In the rows, zero is written as 128.
Each named turn below is shown by a few rows before and after it. Which turns, in which order, take the first row of each later pair to the second? The first pair is answered.
Q (before |-> after):
[147 157 104 151 104 149 107 119 117  95 172  88 127 105 100  76 115 100
 128 142 150 151 160 163  99 126 141  91 125 108 141 166 164  84 101 107
 189] |-> [139 152 108 153 118 169 115 120 123  84 177  89 125 105  89  72 111  95
 115 135 153 153 150 164 106 132 140 100 119 116 133 161 177  99 102 113
 185]
[141 164 127 119  92  66 135 122 133 145 122 115 121 138 136 120 135 171
 190 127 118 118 157 127 121 119 169 110 164 107 121 122  93 107 149 125
 125] |-> [142 137 124 164 115  85 145 132 131 138 113 100  83 145 127 117 139 173
 179 113 116 133 142 139 127 131 142 131 145  64 120 149 100  75 124 113
 121]
[115 151 126 125 121 138 141 109 129 124 146 126 126 136 106 105 128 146
 148 114 134 132 127 140 134 119 158 113 149 148 128 132 117 133 127 105
 130] |-> [120 149 125 130 120 134 140 110 126 133 143 126 119 132 111 106 133 156
 150 110 132 127 129 136 133 119 153 112 145 133 129 134 115 122 124 101
 131]
[134 182 160 106 110  62 100 107  96 177 109 120 166 138 138 140 134 119
 153 139 146  99 129 100 114 107 101  94 132 107 156 117 112 122 162 146
 177] |-> [137 155 154 151 128  70 101 123  88 174  99 104 133 142 131 135 136 127
 145 120 140 115 123 112 116 110  69 111 102  63 151 146 119  80 140 135
 178]
J (before |-> after):
[120 131 133 109 116  95 118 102 146 177  98 136 145 117 131 124 158 134
 143 106 125 139 112 135 106 102  64  99 105 139 142 119 131  91  98  99
 118] |-> [104 141 128  92 125 131 120  83 154 160 114 144 159 121 117 126 148 127
 125 102 125 143 105 131 107 100  80 104 101 180 150 106 149 138 110 101
 114]
[143 121 122 138 129 128 108 143 116 115 130 139 132 131 131 158 154 126
 140 135 152 146 124 113 123 124 126 125 152 150 133 103 122 137 149 129
 142] |-> [143 123 124 137 123 120 111 142 114 120 127 135 128 132 135 155 158 129
 141 136 153 142 126 120 118 123 125 122 149 143 138 107 123 129 151 130
 144]
[104  96 170 180 160 126 149 180 109 156 122 119 125 115 158 140 114  94
  93 133 110 103 110 121 158 135  81 154  95 125 117 148 126 119 100 153
 133] |-> [105 143 161 182 135  91 120 158 110 181  94  93 119 121 150 124 124 110
 110 129 106 105 136 122 138 128  74 139  86 113 149 171 111 100 106 133
 142]
G (before |-> after):
[102 181 131  96 139 153 102  94 140 119 130 131 187 122 116 127 113 105
 110 141 121 130 129 118 120 128 123 141 118 196 157 114 163 210 151 136
 128] |-> [142 132 137 164 128  82 106 132 114 162  87  95 123 118 144 120 147 135
 148 130 114 144 137 136 110 136  68 143 106  61 152 170 118  64 106 117
 152]
[157 129 152 188 165 104 122 129 130 164  96  93 106 103 148  92 132 100
 135 112 115 135 110 167 122 124  50 137  74  52 119 167 125  96 104 116
 153] |-> [124 115 143 158 189 210 160 124 144  92 148 127 123 116 116 106  99 102
  99 102 124 137  78 172 165 137 122 157  89 146  87 123 166 184 124 130
 121]
[143 111 115 153 170 144 155 122 114 138 131 122 125 109 141 131 126  69
 105 115 113 132 110 139 113 132  69 126 111 113 144 143 148 143 129 138
 144] |-> [140 104 116 155 171 157 160 121 115 136 137 124 129 115 138 130 122  71
 101 113 115 129 108 137 120 136  81 131 113 121 140 141 154 155 132 144
 137]
Now pairs of rows:
Each pair is two turns apart.
[127 198 138 108  83  62  92  94 149 160 107  99 120 121  97  97 144 170
 154 115 129 135 150 130 115 120 129 116 130 110 163 146 108 101 153 100
 117] |-> [107 199 136  85  93 114 105  78 160 121 142 122 135 125  84  98 127 167
 129 107 139 131 131 130 135 119 170 123 135 173 149 114 131 163 168 108
 101] -> G then G
[144 128 148 117 161 100 117 123 128 149 136 166 163 108 140 111 114 133
 155 153 131 127 129 133 124 118 204  88 144 149 137 122 140 109 130  97
 127] |-> [149  97 148 152 173 102 125 138 123 148 133 161 132 109 140 114 117 141
 159 136 131 139 120 143 132 129 184 102 135 112 124 142 138  66 115  95
 123] -> G then Q
[111 206 124  80 103  88  90  68 140 138 118 108 164 139 101 131 125 132
 139 130 106 118 182 111 104  86 171 111 148 177 157 119 127 198 168 105
 139] |-> [158 116 156 111 123  14 106 129 111 176  98 111 149 111 171 156 147  94
 155 156 101 117 170 101  89  89  95 105 141  79 141 139  98 110 140 139
 162] -> J then G
[109 171 115 124  99 129 110 110 146 132 126 126 130 126 108 115 117 137
 126 128 129 129 122 140 119 124 143 119 113 162 154 126 125 169 150 110
 125] |-> [137 144 129 132 110  87 108 132 133 156 116 128 144 106 150 130 132 111
 130 153 123 122 122 126 101 124 101 113 109 124 149 135 108 142 138 131
 145] -> J then G
[137 121 139 121 137 105 107 124 117 146 114 134 153 106 148 120 136  85
 112 141 120 122 128 109 116 124  81 134  99 116 139 138 139 140 128 157
 138] |-> [135 120 126 147 130 109 114 127 116 146 104 115 113 117 134 110 139 123
 129 118 125 135 133 129 124 127  89 136 104  85 136 154 120  85 114 129
 136] -> G then J
[165 144 153 144 127 124 111 180 140 156 128 174 155 146 143 137 145  98
 132 123 120 154 175 127  92 133  52 108 114  86 168 142 151 129  96 129
 107] |-> [146 122 157 127 141 183 150 190 148 111 170 205 161 160 129 146 127 110
 114 117 130 147 153 135 135 140 107 118 140 145 130 108 164 167 109 139
  82] -> G then Q
[142 117 132 131 120 113 170 109 163 144 121 106  84 121 133 112 130 150
 137 128 114 133 149 143 128 136 150 158 174 101 111 136  99  82  89 132
  87] |-> [134 134 118 139 123 122 160  95 172 141 119 101  79 133 110 102 128 154
 127 116 111 141 155 149 124 139 147 167 161 104 124 148 117  94  83 122
  85] -> Q then J
[143 197 107 123 149 123 104 159 174 159 102 120 155 122 201 125 136 126
 196 159 149  99 126 103 149 114 126 123 119 148 121 149 141 128 131 108
 152] |-> [135 195  96 143 143 152 113 157 175 146 104 108 127 126 180 115 132 153
 200 135 149 105 127 118 166 118 138 137 120 130 117 157 140  95 123  88
 142] -> G then J
[157  80 150 149 166 144 150 153 131 119 114 118  89 135 155 143 109 147
 137 103 141 120 114 122 145 166 124 122 132  85 108 127 154  90 132 140
 133] |-> [163 102 145 151 147 119 130 144 130 145 100 102  89 140 154 129 115 152
 147 104 136 121 129 123 138 156 118 111 132  74 120 133 137  71 134 127
 137] -> Q then J
[139 177 115 138  79 125 108 153 115 121 130 115 104 163  83 117 153 165
 186 117 156 173 133 132 157 117 145  94 153 121 154 133  87  82 183  87
 124] |-> [137 195 114 123  74 122 100 140 116 124 129 120 124 158  79 122 150 155
 184 122 153 165 141 125 146 106 147  87 153 142 165 125  85 117 191  92
 128] -> G then G
[119  99 136 108 150 148 136 155 135 113 142 160 128 112 159 156 123 131
 118 142 129 153 115 130 160 124 137 130 138 155  88 105 141  94 125 141
 113] |-> [134 134 134 100 126  85  96 137 138 157 110 147 139 104 170 147 139 120
 135 159 122 149 144 114 120 107 102 108 127 136 127 121 125  90 131 136
 134] -> G then Q
[136  51 160 163 133 150 132 158 145 117  92 103 114 132 144 138 127 117
 137 121  89 134 104 136 121 136  80 138 130  93 102 152 111  94 142 181
 128] |-> [123  93 161 121 131 147 104 125 152 122  91 115 166 125 141 139 123  80
 120 138  81 127 110 113 105 126  76 130 126 150 127 134 135 175 165 194
 130] -> Q then G
[131 144 129  97 155 157 153 104 150 104 139 174 188 118 133 129  85 127
 118 133 129 114 123 123 139 121 152 109 113 229  70  96 162 181 145 150
 148] |-> [162 112 147  97 152  95 149 136 136 140 129 177 193  96 185 143 102 108
 140 163 126 105 126 109 131 118 117  93 120 188  64  99 136 138 142 172
 168] -> J then G
[113 140 110 196 168 215 129  86 148  64 139 104  88 122  77 103 113 132
  69  67 136 177  98 130 105 154  97 167  80  97 140 133 201 164  89 127
 130] |-> [141 118 116 223 155 161 132 115 136  94 116  86  58 121 104 110 134 145
 105  78 136 176 112 136  97 152  72 156  83  29 139 160 165  81  74 121
 143] -> J then J
[119  90 145 105 127 144 168 160 129 110 150 162 148 126 141 148 125 150
 136 148 150 115 114 143 161 119 162 136 176 142  99  99 116 128 135 138
 113] |-> [121 171 121 110  81 101 116 112 140 152 106 122 140 132 111 118 139 176
 161 144 145 117 162 144 126  98 152 111 169 132 147 127  92 113 142  98
 130] -> J then J
[118 173 104 161 128 151 102 127  76 157  79 120 125 110 139 161 139 115
  96 120 145 148 144 142  64 101  60 153 111  89 167 194 138 150  91  89
 135] |-> [116 151 108 175 139 170 113 135  74 146  90 123 113 108 140 164 131 113
  84 111 141 151 131 147  72 110  60 170 111  86 155 192 151 147  82 101
 134] -> J then G
[115 164 119 110  96 102 130 109 138 156 133 111 108 141 115 119 140 159
 151 131 133 114 135 138 133 110 166  91 168 162 148 144 103 128 127 103
 115] |-> [115 124 118 149 113 125 151 128 132 135 141 108  68 146 106 118 142 169
 144 107 134 129 119 147 152 125 160 113 162 127 125 160 107  88 104  98
 110] -> G then Q
[129 110 118 186 124 102 122 138 106 134  97  88  78 129 138 116 138 152
 149  91 122 144 124 150 103 128  94 145 125  55 133 171 110  59  84  98
 141] |-> [ 92 190  99 157 117 157  95  76 133 114 100  90 110 146  85 100 112 146
 120  76 116 145 134 150  91 122 117 149 102 139 170 162 156 155 106  83
 127] -> J then Q
[139  89 144 129 134 115 158 135 137 116 138 139 123 120 134 112 123 131
 143 137 126 111  97 128 158 126 142 110 146 113  81 123 119  99 133 136
 116] |-> [141 107 146 109 121  94 140 132 134 133 139 144 152 111 149 115 119 116
 143 156 124 109 107 115 146 115 136  97 145 130  97 111 120 125 143 144
 124] -> G then J
[138  89 162 120 154  97 117 147 127 110 127 122 157 108 157 147 131 103
 124 149 123 125 106 106 104 143  99 118 140 126  96 134 140 136 131 146
 123] |-> [145 112 155 132 128  69 101 143 126 132 108  98 143 111 152 138 141 119
 139 144 121 127 128 112  89 138  92 119 138 103 104 154 120 102 124 123
 128] -> G then J
[122 100 154 147 127 166  85 138 161  90 128 121 184 117 108 129 132 127
 101 122 111 138  87 154 170 156 138 102 110 121 114 181 161 105 170  98
 118] |-> [122 120 158 123 122 153  73 127 166 105 120 123 209 109 110 131 134 117
 100 136 107 133  98 139 168 151 139  94 108 136 127 174 164 125 184 101
 122] -> J then G
[ 93 127 117 206 110 167 153 126 135 105 103 108  74 140  95 150 124 174
 130  95 141 169 123 123 160 117 150 126 111  90 128 132 114  83  90  98
 122] |-> [102 175 121 190  91  99 109 103 138 153  70  94  99 128 111 144 134 155
 140 121 130 160 153 104 121  94 111 102 103  87 169 141 107  96  99  98
 143] -> G then G
[112 192 101  99  87 121  99 100 130 135 158 109 160 138  95 125 114 137
 155 163 127 135 134 107 121 140 162 102 129 168 174 125 154 168 143 133
  70] |-> [124 124  97 154  92 133 135 139 116 122 161  95  87 152 103 128 125 180
 177 133 133 149 121 133 157 159 167 118 136  91 135 146 125  62 105 118
  63] -> Q then G
[137 143 110 141 107 124 147 120 127 128 125 107 112 145 109 110 128 180
 163 130 124 114 137 145 140 124 168 112 167 114 136 136  97  89 141 106
 108] |-> [125 123 115 166 134 168 158 124 127  98 136 111  96 150 100 114 122 168
 135 110 124 129 112 151 151 135 161 138 147 113 127 141 126 103 130 115
 105] -> Q then Q
[134 138 124 137 117 107 109 135 126 130 112 117 143 124 145 114 132 136
 138 143 113 121 118 144 111 139 114 122 115  97 150 120 102 111 130 117
 132] |-> [115 127 129 129 137 145 119 132 134 103 135 134 158 129 139 122 118 118
 113 146 115 124  95 141 124 144 128 135 121 139 139 108 125 158 139 129
 125] -> J then J
[107 165  73 171 127 167  97 111 157 131  96 137 117 114  59  91 124 128
 131 102 138 158 142 180 132 146 112 159 108 147 158 171 162 128 140 112
 107] |-> [120 171  85 144 129 122  76 109 150 161  83 147 158  96  95 103 129  85
 128 134 128 147 152 153 103 139  79 146 103 150 179 156 164 151 151 139
 122] -> J then G
[123 184 129  79 116 119  80 101 151 146 136 126 162 118 116 133 108  95
  93 140  99 101 132 115 116 129 122 128 106 178 163 144 111 214 148 144
 137] |-> [127  89 133 166 155 163 133 156 132 116 140 118  80 125 115 145 122 118
  87  94 100 132  91 142 146 160  92 174  80  77 112 177 116 118  92 139
 133] -> G then Q
[100 138 137 119 134 112  98 100 130 133  77  86 131 118 151  96 137 119
 166 174 149 107 168 159  96 101 107 109 107 100 196 142  94 128  86 184
 127] |-> [ 91 111 127 151 138 166 138 116 133 102  91  78  83 139 126  96 134 160
 167 143 156 120 154 188 132 118 137 129 112  85 167 148  92  88  68 162
 108] -> G then J
[125 177 104 150 113 167  72 101  88 133 117 104 147 131 108 106 126  86
 114  99 131 137 177 149  73 129  70 140  70 133 172 147 182 145 103 105
 122] |-> [111 163 102 147 130 211  97 105  93  97 143 118 146 140  96 111 114 100
  98  86 135 141 158 156  97 138  93 149  84 155 148 129 194 168 103 104
 106] -> G then G
[145 119 139 138 124  65 118 127 108 170  82 114 130 126 154 129 150 142
 146 138 109 126 158 125 109 130 121 124 124 102 137 142 101  80 125 132
 138] |-> [124 156 138  93 124  88 108 103 126 155 103 130 176 123 137 132 132 117
 124 142 112 116 157 110 107 123 146 122 129 178 151 116 123 165 158 140
 126] -> G then G
[ 78 133 105 151 122  85 116  91 152 155 100 153 162 133 131 124 146 115
 159 120 120 116 143 101 107 125 123 118 130 162 174 138  99  93 118 111
  74] |-> [ 71 115 105 187 150 118 128 100 148 137 103 142 136 138 125 128 145 111
 141  99 120 133 121 104 112 139 104 145 104 136 161 152 122  81  96 111
  71] -> Q then Q
[115 155 111 145 129 124  91 109 121 144 101 111 141 115 124 132 132 101
 112 116 128 151 140 121 107 125  84 138  91 101 171 139 131 134 115 142
 124] |-> [108 129 116 136 148 156 108 122 117 117 122 125 146 110 128 141 122  86
  95 113 130 154 118 126 123 133  92 150  91 118 151 118 143 159 116 162
 119] -> Q then J
[137 119 142  94 143 114 143 134 121 120 139 147 155 130 153 146 136 112
 118 150 120 124 126 119 137 134 121 117 118 142 136 102 133 149 122 176
 134] |-> [135  96 141 107 152 128 155 146 123 107 144 148 138 132 151 149 138 116
 120 136 127 124 118 129 150 142 128 124 127 133 119 102 131 135 116 175
 131] -> G then G
[ 92 154 113 163 150 134 108  70 160 122  81  90  85 159  84 131 133  97
  63  82 118 177 138 179 126 165 107 136  69 107 155 158 183 144 123  92
 154] |-> [111  67 137 173 173 139 160 124 147 105  99 120  71 148 118 158 134  92
  60  89 125 177 106 179 150 178 103 146  81  71 106 145 178 107 108 120
 150] -> J then J
[133 165 134  92  93 104 131  96 132 159 131 128 141 149 141 139 132 123
 146 132 145 110 178 120 126 125 168 101 158 153 123 107 117 125 128 132
 120] |-> [128 127 131 115 109 161 163 117 133 120 150 127 110 161 127 140 126 147
 136 107 156 120 159 138 151 139 183 124 155 138  91 110 126 103 113 125
 107] -> Q then G
[127 120 142 135 138  89 117 125 102 174  85 124 151  79 160 121 161 102
 102 131 101 131 139  95  73 123  44 142  82  72 162 144 147 134 115 147
 142] |-> [104 114 142 121 156 142 127 113 113 141 114 143 168  81 144 129 145  89
  73 132 106 127 121  92  82 135  66 152  76 123 151 118 177 193 129 163
 126] -> J then J
[114 165  96 155 117 106 122 132 144 111 116 113 116 133  82 132 117 153
 126 108 133 127 119 145 121 137 123 138 127 130 128 146 130 119 116  95
 146] |-> [115 117 106 151 140 131 153 163 138  89 140 135 119 124 101 150 109 139
 110 111 139 128  98 147 138 150 124 145 135 129 104 129 137 118 110 117
 142] -> J then J
[170  88 149 175 154  77 146 168 105 135 104 113  87 138 163 136 155 143
 173 137 127 140 111 141 136 143  93 100 139  42 105 166  78  25 105 141
 129] |-> [124  59 148 148 213 205 180 160 119  62 156 157 122 139 134 153 120 106
  98 121 131 139  56 137 170 160 121 144 118 137  84 126 161 149 114 171
 101] -> Q then Q
[161  27 140 137 169 153 187 152 129  75 161 147  88 138 165 143 108 170
 128 126 158 144 100 160 159 149 147 141 143  92  95  82 138  84 124 168
 143] |-> [139 202  96 121 104 116  93  46 152 119 103  87  99 156  88  88 111 203
 144 111 152 145 171 157 101 120 153 111 111 131 193 118 131 133 152  99
 155] -> J then J
[128 143 140  90  95  84 157 124 140 178 153 191 178 128 182 134 104 114
 123 161 102  93 123 100 129 107 141 105 164 154 143  81 125 174 162 128
 151] |-> [147  86 144 133 105  84 188 169 128 175 150 186 131 129 196 140 117 137
 140 147 106 103 113 113 147 120 132 116 172  87 106  96  99  91 140 123
 150] -> J then G
[142  90 122 176 137 117 142 150 111 145 114 122  93 131 132 125 151 126
 129 124 121 132 120 125 114 141  84 145 119  74 127 148 130  75  93 121
 123] |-> [141 150 120 133 123  84 101 112 122 170 100 124 146 119 136 117 150  98
 125 152 115 115 140  98  85 128  70 125 117 123 166 142 140 137 120 130
 132] -> G then G
[ 99 140 114  82 108 109 118  96 136 167 152 103 167 119 146 117 151 119
 166 119 134 139 160 123 164 114 148 139 155 167 130 111 116 148 152 113
 117] |-> [100 102 112 115 121 133 148 122 131 150 163  94 120 125 136 116 155 142
 168  97 137 150 141 139 187 127 159 159 156 135  97 116 115  99 134 107
 109] -> Q then G
[133 120 138 117 134 166 139 122 140 102 144 142 132 127 103 132 117 129
 127 120 150 124 111 133 140 127 159 133 134 156 128 103 137 148 134 142
 115] |-> [135 145 139 107 127 132 113 105 135 128 125 135 154 121 113 127 123 104
 129 141 148 116 125 116 110 118 128 120 121 157 156 108 137 162 138 148
 131] -> G then J
[144 157 146 128  98  97 123 119 136 172 108 104 125 131 138 112 131 161
 154 160 126 129 147 125 119  96 138 121 147 116 147 153 107  94 136 107
 132] |-> [122 117 159 106 133 171 160 140 142 120 151 145 146 127 137 134 111 132
 113 158 131 127 107 117 147 112 164 148 149 168 111 112 144 159 139 140
 111] -> J then J
[156 103 112 117 135 152 129 150 112 143  84 122 141 134 153 107 130 119
 139  86 106 143 165 177 128 136  93 174 112  98 135 138 131 101 118  52
  96] |-> [157 139 110 100 127 131 108 132 117 157  76 125 168 130 151 101 129 104
 133  99 105 136 179 164 112 129  92 163 108 118 160 131 132 135 135  59
 108] -> G then G
[114 109 125 171 123 154 155 114 121 125 112  95  79 165 130 125 124 172
  99 120 154 137 113 148 143 143 121 134 107 116 111 150 128  92  91  80
 112] |-> [113 165 125 117 111 113 109  70 134 154  98 103 144 147 130 117 122 127
  86 149 145 120 132 123 107 125  99 108 100 170 162 141 140 175 120  96
 122] -> Q then G
